Each named turn below is shown by a few rows before and after it. Which turns, in which order, take the first row of each later pair to the second? The first pair is answered.
turn Sefar:
[  3   5   7   7  -6  -8 -14   4   8  -3   5   1   2   2  -8  -2] |-> [  3   7   3   7  -3  -9 -13   1  11  -5   5   4   2   2  -7   2]
[ 3 -7 -1 -6 -4 17  5 12 -5 10  1 -2 -5 -7 -2 -6] |-> [  6  -4   9 -10   1   3  16  -1  -3  -8 -10  -5  -1  10  -5  -7]
[  1  -2  18 -10   0   2   8   1  -2  -5  -5  -9  -4   8   8  -8] |-> [ 1  5 -2 -6 12  3 11 -7 11 -6  0  6 -9  0 12  8]
turn tem:
[  6  -5   7 -18   0  -2   5   6   3  -8   6 -11   0  -2  10  -3] |-> [  7  -4   7 -17   0  -3   5   4   4 -10   6 -12   1   0  10  -4]
[ 11   5   4  -1   5   5  14   1   1 -15  -4  -1   3  -2 -12   6] |-> [ 10   8   4   2   5  -2   9  -4   4 -18  -2  -1   5   3 -10   6]
[  4   7  -8   7   8  -7   4 -11   6  -6  -3   8   5   7  -6   7] |-> [  2   8 -11   9   7  -7  -2 -10   9  -3   1   9   3   4   0   8]
turn zofak:
[ 0 -2  8 -5  0 -6  1  2 -7  0 -8 -2 -2  2 -2 -3] |-> [ 0 -1  4  2 -3 -4 -7  3 -8  5 -4  1  4  1 -7 -3]
[  2   1  -1  11 -12  -4 -27  -2  10  10   7  -8   2   3   1  -5] |-> [  1   3 -11   5  -3  -4 -20  -5  17   8   8  -2 -11  -7  13   4]
[ 1 -7  0 -4  4  7  2  6 -3  4 -5  1 -2 -7 -2 -1] |-> [ 1 -7  2 -4  3  7  2  5 -4  4 -6  0 -1 -6 -2 -2]
[ -3   1   6  17  -1   0 -12  -4  -3  -3   1   2   6  -9  -1   3] |-> [ -4   2   2  13   4   0  -7  -5   1  -5   1   5  -1 -15   6   8]
Then:
Between the rows of a pair lie two turns.
[ -2   3   0  -9   9  -3   4   0   6  -6   2  -1 -17 -16  21   8] |-> [ -2  -5  11 -14   2   5   6  10  -5  -1  -2  -9 -15 -16  16  -1] => tem then Sefar
[ -3   0   6  -2  -4  -1 -14  -3   0   3  -1  -7   0   7   9  -2] |-> [ -2   3   3  -1   1  -5  -9 -10   4  -3  -3  -3   0  10   8   2] => Sefar then zofak
[ 2 -1  1  7 -1 -3 -6  7 -6 -2  9 -3 -1  1 -7 -5] |-> [  1   0  -4   0   6  -4   1   4  -1  -5   9   0 -10  -6   2   1] => zofak then zofak
[ 2 -4  5 -6 -1  5  5  5 -4  0 -2 -3 -4 -1 -2 -2] |-> [ 3 -3  6 -2 -3  3  1  3 -4  0 -2 -3  3  4 -7 -4] => zofak then tem
[ -4 -10 -13  -4   1   7  17   4  -2  -3   3  -9 -15 -18  14   3] |-> [ -1  -6 -10  -6   5  -1  26  -6   1 -15  -4  -8 -12  -7   9   4] => zofak then Sefar
[  0  -9  -4  -2  -4   3  -4   1  -8   7  -1 -18  -2  -5  15  -2] |-> [  1  -3 -15   0   5   0   2  -8   1   1  -1  -8  -5  -5  18   8] => Sefar then Sefar
[  2  -7   4   2  -7   8   3   3  -8  -1  -5  -7  11  10 -18  -6] |-> [  1  -4 -14   7  -2  16  -1   5  -3   9   4   4   6  -5 -13   4] => Sefar then Sefar
[  2   8 -12   5   7  -8   3 -17  11 -13   0  17  -1   8  -1  10] |-> [  1   5  -3  -5   7 -12  10 -16   9 -19  -4  10  -9   8   7   7] => tem then zofak
[ 3 -1 -5  5 -2  6 -6 -2  2  4  5  0  3  0 -3  0] |-> [ 4 -3 -4  2 -1  9 -1  1 -1  4  3  0  4 -2 -6  0] => tem then tem
[ -1   2  -7  14  -5   6 -19   2   0  12  15   5  10 -10   0   0] |-> [ -1   2  12  11 -11  -8 -19  -2  -3   0   7  -6  15   7   0 -10] => Sefar then tem
[ -1  -4   9  -6   4 -16  -3  -1  -6  -6  -6  -6   4   6   0  -1] |-> [ -1   1  -6   5   7 -14 -10  -6   0  -2   0   3   9   4  -4   6] => zofak then Sefar
[ -2   4 -15   0   3   2   0  -3   6   7  10   8  -8 -11  15   9] |-> [  0  -8  13 -10  -9   7   6  10 -13   6  -2  -9  -3  -1   5  -9] => tem then Sefar
[  4  16 -10   7  -1 -10   1 -19  15 -11  -6   7   3   3  -5   6] |-> [  5  14  -1   5  -4 -12   2 -19  10 -14 -10   2   7  10  -8   1] => zofak then zofak
[-2 -7  5 -8 -5 13  6  5 -9  3 -6 -5 -5 -4  1 -3] |-> [  1  -2   7  -2  -5   5   5  -4  -7  -4 -10  -4   7  11 -10  -5] => Sefar then zofak
[ -2   3 -11   3   6  -3  -3  -4   8  -3   6  13  -2  -1   4   7] |-> [  0  -1   8  -4   2  -9   5  -4   0 -12  -5   1   2  13  -1  -4] => zofak then zofak
[ 5  2 -5 -1  2 -2  1 -1  6 -5 -3  7  6  0 -2  2] |-> [ 4 -3 -3 -1 -3  6 -1  8  0  2 -1  4  6 -5 -4 -2] => Sefar then tem
[-4  0 -7 -2  1  5 -3  2  6  6  5  5 -9 -9 12  5] |-> [ -3  -5   6 -12   1   7  11   4  -3   0  -6  -1  -9  -4   5  -1] => tem then zofak
[  0  -9  12  -3 -12  -2  -4  -1 -12   3  -1  -3  11  10  -2  -2] |-> [  2   0  -1  -1   1  -9   4 -15   0  -7  -3   8   9  13  -2  10] => Sefar then zofak
[-4 -1 -4  3  6 -2 -6 -5  8  0  0 12 -5  1  0 -1] |-> [-4 -7  7  0 -2  2 -9  4 -1  5 -1  3 -3  0 -2 -9] => tem then Sefar
[ -1   2   0 -10  10   5   7  -1  -2  -1  -7   5  -7  -1   5  10] |-> [ 0  3 -4 -7 11  6  5 -2 -1  1 -6  9 -4 -1  2 12] => zofak then Sefar
[-2 -1  7  0 -5 -2 -3  1 -7  1 -5 -6 11  6 -7 -4] |-> [-1  5 -4  1  5 -6  4 -9  3 -6 -5  4  7  5 -4  7] => Sefar then zofak
[-1 -2  2 -1 -4  4 -6  6 -2  1  3 -2  0 -3  0 -2] |-> [ 0 -2  1 -3 -3  6 -1  6 -2  1  1  0 -2 -5  0 -1] => zofak then tem
[ -3  15 -11   2   9 -13 -12 -22   6  -1  12  15   3   8   5   4] |-> [ -5  13 -10  -6  10 -12  -9 -19   7  -1  12  12  -8   0  16   5] => zofak then tem
[-3 -5 13  2 -5 17  2  6 -5 10 -8 -4 10 -6 -8  0] |-> [ -1   4   4   3   8   6  12 -11   7  -4 -12   6  10   3 -10  10] => tem then Sefar
[ 5  0  2  2  1  0  7 -1 -1 -4 -3  0  3  5 -8 -3] |-> [ 4  2 -3  8  1 -3 -1 -3  3 -2  2  3  5  4 -6 -1] => tem then zofak
[ 0 -2  2 -6  5  5 13  1 -2 -3 -6  0 -5 -2 -1  4] |-> [  1  -2   2   5  -2   7   0   4  -6   4  -2   0   7   3 -11   0] => zofak then zofak
[ -1  -3   4   9 -12   0   1   1  -1   0  -1   4   3  -2  -5  -2] |-> [ -1  -4   6   8 -12  -2   2   1  -1  -2  -3   2   2  -1  -4  -3] => zofak then Sefar
[ -4  -3  -2   4   0  -8 -10  -6   3  -2   5   2   1   7   2   0] |-> [-4 -3 -5  0  1 -6 -8 -4  5  0  6  3 -5  1  8  3] => Sefar then zofak
[ 4 -3 13 -6 -4 -7 -3 -7 -3  0  2 -2 -5 -1 -1  2] |-> [ 3 -4  7 -3 -5 -2 -7 -4 -2  7  7  1 -7 -9  1  4] => Sefar then Sefar
[ -1  -1 -12   3   3   9   8   2   0   3  -3   4   0  -3  -6   6] |-> [  0  -4   1   2  -4   5   7   4  -6   0  -7  -5   6   7 -11  -3] => Sefar then tem
[  2  -3  -3  -1   2   3  -5   2   1  -9   1 -11  -2 -10   3   0] |-> [  3  -3   1   1   0   1  -6   1  -1 -10  -1 -13   2  -4  -1  -4] => Sefar then zofak
[ -8   1   2  -5  -4  -7   6   1   0  -5 -11  -1   2   4   4  -4] |-> [-8  2  1  2 -8 -8 -4  1  1 -2 -6  0  8  7  2 -5] => tem then zofak
[ -4   7   1  -2   1  -4  14   1  -2 -19 -10  -9  -1   5   0  -1] |-> [ -4   9 -11  16  -6   3  -6   5  -2  -4   3  -2  12   2 -10   0] => zofak then zofak
[ 5 -1  6  0  1 -3  4 -7 -4 -6 -9 -2  1 10 -2 -4] |-> [ 5  2 -7 10  2  1 -4 -7  0  1 -1  6  5  5 -5  2] => zofak then Sefar
[ 1  3  2  6 -3  4 -4  7 -6 13  1 -1  7 -3  3 -3] |-> [ 4  6  6  2  3 -4  8 -3 -3 -1 -8 -1  9  8 -1 -2] => tem then Sefar
[ -1   3   0   6  -5 -10 -22  -3   3   1  11  -3   0   0  19   0] |-> [ -2   0   5  -1  -5 -10 -17   0   1  -1   8  -8  -4  -1  23  -2] => zofak then Sefar
[  0   1   1   3  -7  -2 -15  -1   0   9  11   3  -2  -2   4  -1] |-> [ 1 -5  3 -3 -5 10 -4  6 -8 12  6  2 -4 -7 -2 -1] => tem then tem
[ -3   2  -8  -1   1  10  -4   5   3   8   5   0  -4 -10  11   2] |-> [ 0 -2  9 -9  0  7  9  4 -5 -2 -8 -9  0  4  2 -7] => tem then Sefar
[ 2 -3 -2 -2  4  7 13  5 -4  0 -5  7  4  2 -7  1] |-> [ 3  0  0  2  3  2 10  1 -3 -2 -6  6  8  9 -9  0] => zofak then tem
[-2 -4 10 -6 -2 -1  2  2 -2  0 -3 -5 -2  2  4 -5] |-> [-2 -2 -1  3 -4  4 -9  3  0  9  5  1  2 -3  2 -2] => zofak then zofak
[-3 -3  1  2 -5  5 -6 10 -4  8  6 -3 -2 -5  8 -4] |-> [-2 -5  1  0 -3  9  0 11 -6  8  3 -2 -3 -7  5 -4] => tem then zofak
[  0   6  -9  -8   8  15  -2   1   6   1   2  -1 -11 -12  12  -3] |-> [  1   5  -1 -14   9  11   5  -1   4  -6  -5  -5 -11  -6  12  -5] => zofak then Sefar
[  6   0 -16  11  -1   8  -8   2  -1   5   4   4   2  -8  -2  -1] |-> [  7  -2 -14  -1   5  10   8   2  -1  -1  -3   3  -8 -12   3   2] => tem then zofak
[  4   5 -12   2   6   8   6   0  -5   6   0   8   2  -2  -5   5] |-> [ 5  6 -9  2  7  4  8 -3 -5  1 -3  7  5  4 -8  4] => tem then tem
[  5  -1   3  -9   2   6  11  -3   1 -10 -10  -4  -5   3   0   2] |-> [  4  -3   3 -10   1  10  11   1  -2  -7  -9  -5  -6   0   0   1] => Sefar then zofak
[ -4   5 -10  -3   1  -4   4  -5   5  -1   4   3  -3  -3   6   4] |-> [-5  0 -3 -5 -7  1  0  5 -3  6  6 -5 -3 -6  7 -4] => Sefar then zofak
[  3  -4  16  -8  -3   5 -13  -6  -5  -5   6  -3   4   4 -10   2] |-> [  2  -3   3  -4   0  11 -16  -5  -1   2  13   4   0  -7  -7   9] => Sefar then Sefar
[  4   3   7   4   6 -15  -4   1   4  -3   2  -1  -6   8   0   1] |-> [  3   2   3   0   9 -11  -1   4   5  -1   3   1 -14   0   6   4] => Sefar then zofak
[  7  -5  -3  -7   7  15   6  17  -8  10   0   2  -2 -10  -9  -1] |-> [ 9  3 -9 -7 18  6 15  3  2 -3 -5  9 -3 -3 -8  7] => Sefar then Sefar
[  4   5 -13  13   0  -4 -15 -10   6  -3  15   8   1   5   5  -2] |-> [  2   1 -12   8  -2   1 -15  -3   4   3  18   5  -8  -6  14  -3] => Sefar then zofak
[ 1  4 -3 -1  8 -5 10 -6  3 -6 -9  7  4  5 -7  1] |-> [ -1  -1  -6  -6   7   5  11   4   1   2  -5   6  -6 -10   2   3] => Sefar then zofak
[-3 -2 -2 -5 -1  0 -4  4  4  4  8 -1 -9 -9 15  2] |-> [ -1  -6   4 -11   1   8  10   7  -3   1  -1  -2  -8  -7   5   1] => tem then tem
[ -3   2  -3   3   0  -1 -19   7   8   4   2  -6  -2  -4  -4  -1] |-> [ -3   1   1  -9   6  -4  -6   4   9  -5  -5  -9 -11  -5   4   1] => zofak then zofak
[-7 -4 -6  1 -3  6 -5 10  6 13 -2 -5 -9 -3 13 -2] |-> [ -6  -3   4  -7   0  -3   6   2   6   0 -12  -9 -10   7  13  -4] => zofak then Sefar
[ 2 -4  6 -9  1  4  5  1  1  0  5  2  1 -4  5 -5] |-> [ 3 -1  4 -7  4  0  8 -5  4 -5  3  5  3  2  2 -2] => zofak then Sefar
[  2   0 -10   7   7  22   2   7  -4  16   4   9   3 -12 -15   7] |-> [  4   0  -7   0  14  21  16   3  -4   8  -4  10   0 -10 -16   9] => tem then zofak
[  1  -7  11 -17  -1   0   8   8  -3  -4 -11 -14  -6  -2  -4  -6] |-> [  1  -1  11 -11  -2 -14   0  -3   4 -11  -9 -14  -1   9  -1  -6] => tem then tem
[-2  5  7  6 -7 -5 -8  0  4  0 -2  4 11 12 -9 -5] |-> [ -3   3   5   7 -10  -1 -13   5   3   6   2   4   9   6  -6  -5] => zofak then Sefar
[ 5  5  7 -2  5 -8  1 -9  3  1 -7  1 14 22 -8 -8] |-> [  2  10  -6   5   6 -11 -12 -11  12   7   5   7   9  13   3  -2] => tem then zofak
[ 5 -4 -2 -2 -6  4  1  7 -1  4  0 -4 -3 -1  2  3] |-> [ 7 -3  1 -3 -4  2  5  4 -2  0 -4 -5  0  4 -2  2] => tem then tem
[  5  -5   0  -2  -2   4   8   0  -6 -11   0   4  -3  -2   6   0] |-> [ 4 -4 -5  0 -1  6  5  1 -5 -7  4  6 -3 -6  7  2] => tem then Sefar
[ 3  7  4  0 -1 -6  9  5  5 -1  1 -6 -1 -1  8 -2] |-> [ 3 10 -2  5  1 -6  8  1  8  0  2 -1  2  0  5  2] => zofak then Sefar
[-3 -1  4  4  0 -1 -6 -5  8  0 -7 -4 -6  3  1  9] |-> [ -4  -3   4   2  -1   1  -5  -2   7   3  -6  -5 -10  -1   3   8] => Sefar then zofak
[ 0 -1  0  0  0  4  0  3  1  2 -1  0  1 -4 -2  1] |-> [ 1  0  1  2 -1  2  0  2  0  0 -1  0  4 -1 -4  0] => Sefar then zofak
[-1 -1  2 -3  0 -3  2 -2  1 -2 -3 -3 -4  1  3 -2] |-> [-1  2 -3  1  2 -3  1 -5  4 -2 -1  2 -1  2  1  2] => zofak then Sefar
[  2   1   0  -8   1   2  15  -6  -1 -10 -10   2   3   1 -16  -2] |-> [  0  -5   3  -6  -7  11   6   6  -8   3  -4  -3   3  -7 -16  -7] => Sefar then Sefar
[  4   4  -1   8   2   2   1   6  -1   0   4  10   3   3 -12   3] |-> [  4   3   3   7   1  -1   2   6  -1  -2   1   8   4   7 -12   1] => Sefar then Sefar
[-1 -9  4 -7 -7  3  1  3 -3  6  1 -4 -3 -4  6 -1] |-> [ 1 -5  5 -7 -2 -6  6 -7  1 -5 -4 -2 -1  7  3  1] => zofak then Sefar
[  0   2  -2  16  -1 -10  -7 -10   9   0   2   5  11  14  -8   6] |-> [ -3   0 -13   8   5  -2  -1  -5  14   6   7  10  -7  -6   8  14] => Sefar then zofak
[  6  -4  -6 -13   9   4  13  -3   2 -10  -5   1  -7   1  -5   3] |-> [  7  -3   2  -7   3  -3   4  -5  -2 -12  -5  -4   5  13 -13  -3] => tem then zofak
[  1   6 -11   5   7  -2   0 -11   8  -3  -1  10   5   4  -6  10] |-> [ -3  -3  -9   2  -1  13  -7   7  -1  13   5   5  -1 -12  -1   5] => zofak then Sefar
[ -2   7 -12   8   3  -5 -12  -7  12   0   8   5   3   0   9   4] |-> [ -1   3   7  -5   3 -12   3  -8   7 -13  -5  -6  -1  10  11  -3] => zofak then zofak
[ 11   5   0  10   1   0   5  -6  -6  -6  -2   3   8   6 -14   0] |-> [11  7 -9  7  7  1  9 -8  0 -5  1  9  0 -4 -6  8] => zofak then zofak
[  0   6 -12   4  -6  -9  -7  -4   9   1   8   2   2   1  -3   4] |-> [ -1  -1  -5   2 -13  -1  -9   6   0   9   8  -5   2  -4  -4  -3] => Sefar then tem
[ 7  0  6 -2 -2  6  8  4 -7  6 -6 -3  6  9 -5 -6] |-> [ 6  5 -3  8 -3  4 -3  0 -2 10  2  2 11  9 -6 -2] => tem then zofak
[  1  -5  11  -3  -3   6  10   7 -11  -2  -9  -3   9   4  -9  -6] |-> [  3   1   3   5   1   0   7  -3  -5  -7  -8   4  15  10 -14   0] => zofak then Sefar
[  9 -14  16 -11  -1   7  13   7 -10   1 -10  -5   2   4 -16  -9] |-> [  9 -10   8   5  -5   7  -1   5  -8   7  -3   0  15   8 -26  -8] => zofak then tem
[  3   1   8  -5  -3 -13  -6   2  -2  -3   6  -5  -2   2   9  -6] |-> [  4   3   5  -5   1 -15  -2  -3   1  -7   4  -2  -2   3   8  -3] => Sefar then zofak
[-4 -1  2  2 -4 -1 -8  4  3  4  5 -4 -2 -4  4 -3] |-> [-3  3 -3  3  3 -5 -4 -3  9 -2  4  1 -3 -2  5  3] => Sefar then Sefar
[ 3 -4 -1  4 -4  3 21 -8 -5 -5 -7  8  3 -2 -8  4] |-> [  1  -6  -3   2  -5   9  20  -2  -7   1  -5   8  -2 -10  -5   4] => Sefar then zofak
[-4 -4  1 -4  0  7  1  6 -3 12  2 -3 -5 -8  3 -1] |-> [-1 -2  8  2 -4  0 -3  1 -6  6 -1 -5  7  7 -7 -6] => Sefar then zofak
[  3   3 -14   4   0   4 -10  -6   7   7   7  10  -4 -11  -4   2] |-> [  4  -1  -6 -12   5   6  10  -5   4   0  -3   6 -13 -13   0   2] => tem then zofak
[ -2  -5  10   1 -10   3 -10   8  -4   5   4 -10   4   1   0  -9] |-> [ 1  5  4  7 -1 -8 -4 -8  6 -8  1 -2 10 13 -6 -1] => Sefar then zofak
[-3  6  0  6  2  4  0  9 -8 10 13  0  2 -4 -3  6] |-> [-1 11 -1  5  9 -5  8 -3 -2 -2  8  4  2  4 -3 11] => Sefar then Sefar
[-3 -8 -2  2 -2 13 -4  5 -3  1 -4  1  2 -6 -1 -2] |-> [-2 -8 -3  2 -1 13 -2  3 -2  0 -5  3  4 -6 -4 -1] => tem then zofak
[  1   7   2   2   1 -10   1   1  11  -9   7  -4  -8  -1   4  -2] |-> [ 0  5  7  0 -1 -9  2  4  8 -9  5 -8 -8  0  4 -5] => tem then zofak
[-6 -8  4 11  0  6 -6  2 -5 10  2  1  5 -3 -7 -3] |-> [ -5  -9  -1   5   6  11   4   2  -3   9   0   5  -3 -10  -4   3] => zofak then tem
[-4 -1  5  1  1 -2 -5 -2 -2 -3 -2 -2  7  7 -2 -1] |-> [-5 -1 -2  5  1  3 -9  0 -1  3  4  2  6  0 -2  2] => zofak then tem
[ 1  1 -3 -3  3  4 10 -5 -1 -4 -5  7  2  3 -4  3] |-> [  0   5  -4   1   2  -3   3 -10   4  -6  -1   7   3   5   0   4] => tem then tem
[  1   6 -14  12   7   0   9  -5   9  -5   0  18  -2   1  -9  11] |-> [  3   2   5   4   3  -6  17  -5   2 -15 -11   7   1  14 -13   0] => zofak then zofak
[ -2   0   5   3   2  -9   1  -7   7 -10   3  -5   3   8   4  -6] |-> [-3  2 -5 10  1 -5 -7 -7  9 -3 10  0  5  3  3 -3] => zofak then zofak
[-3 -2  9 -2 -4 -8  0  3 -1 -5  2 -8 -5  1  5 -7] |-> [ -1   4   0   5   1 -11  -1  -6   5  -9   3   0   0   6   0  -1] => zofak then Sefar
[  0   3  -3   6   1  -4 -10  -2   9  -1   2  -2   0   1   1   1] |-> [ -1  -1   6   3  -4  -2 -10   3   3   0  -1  -8   1   2   0  -5] => tem then Sefar
[ 0  0 -3  3 -4 -3 -2 -3  3  7  2  2 -2 -2  7  3] |-> [ 1 -4 -2  0 -3  4  5  1 -1  8 -2  1 -2 -5  4  2] => tem then tem
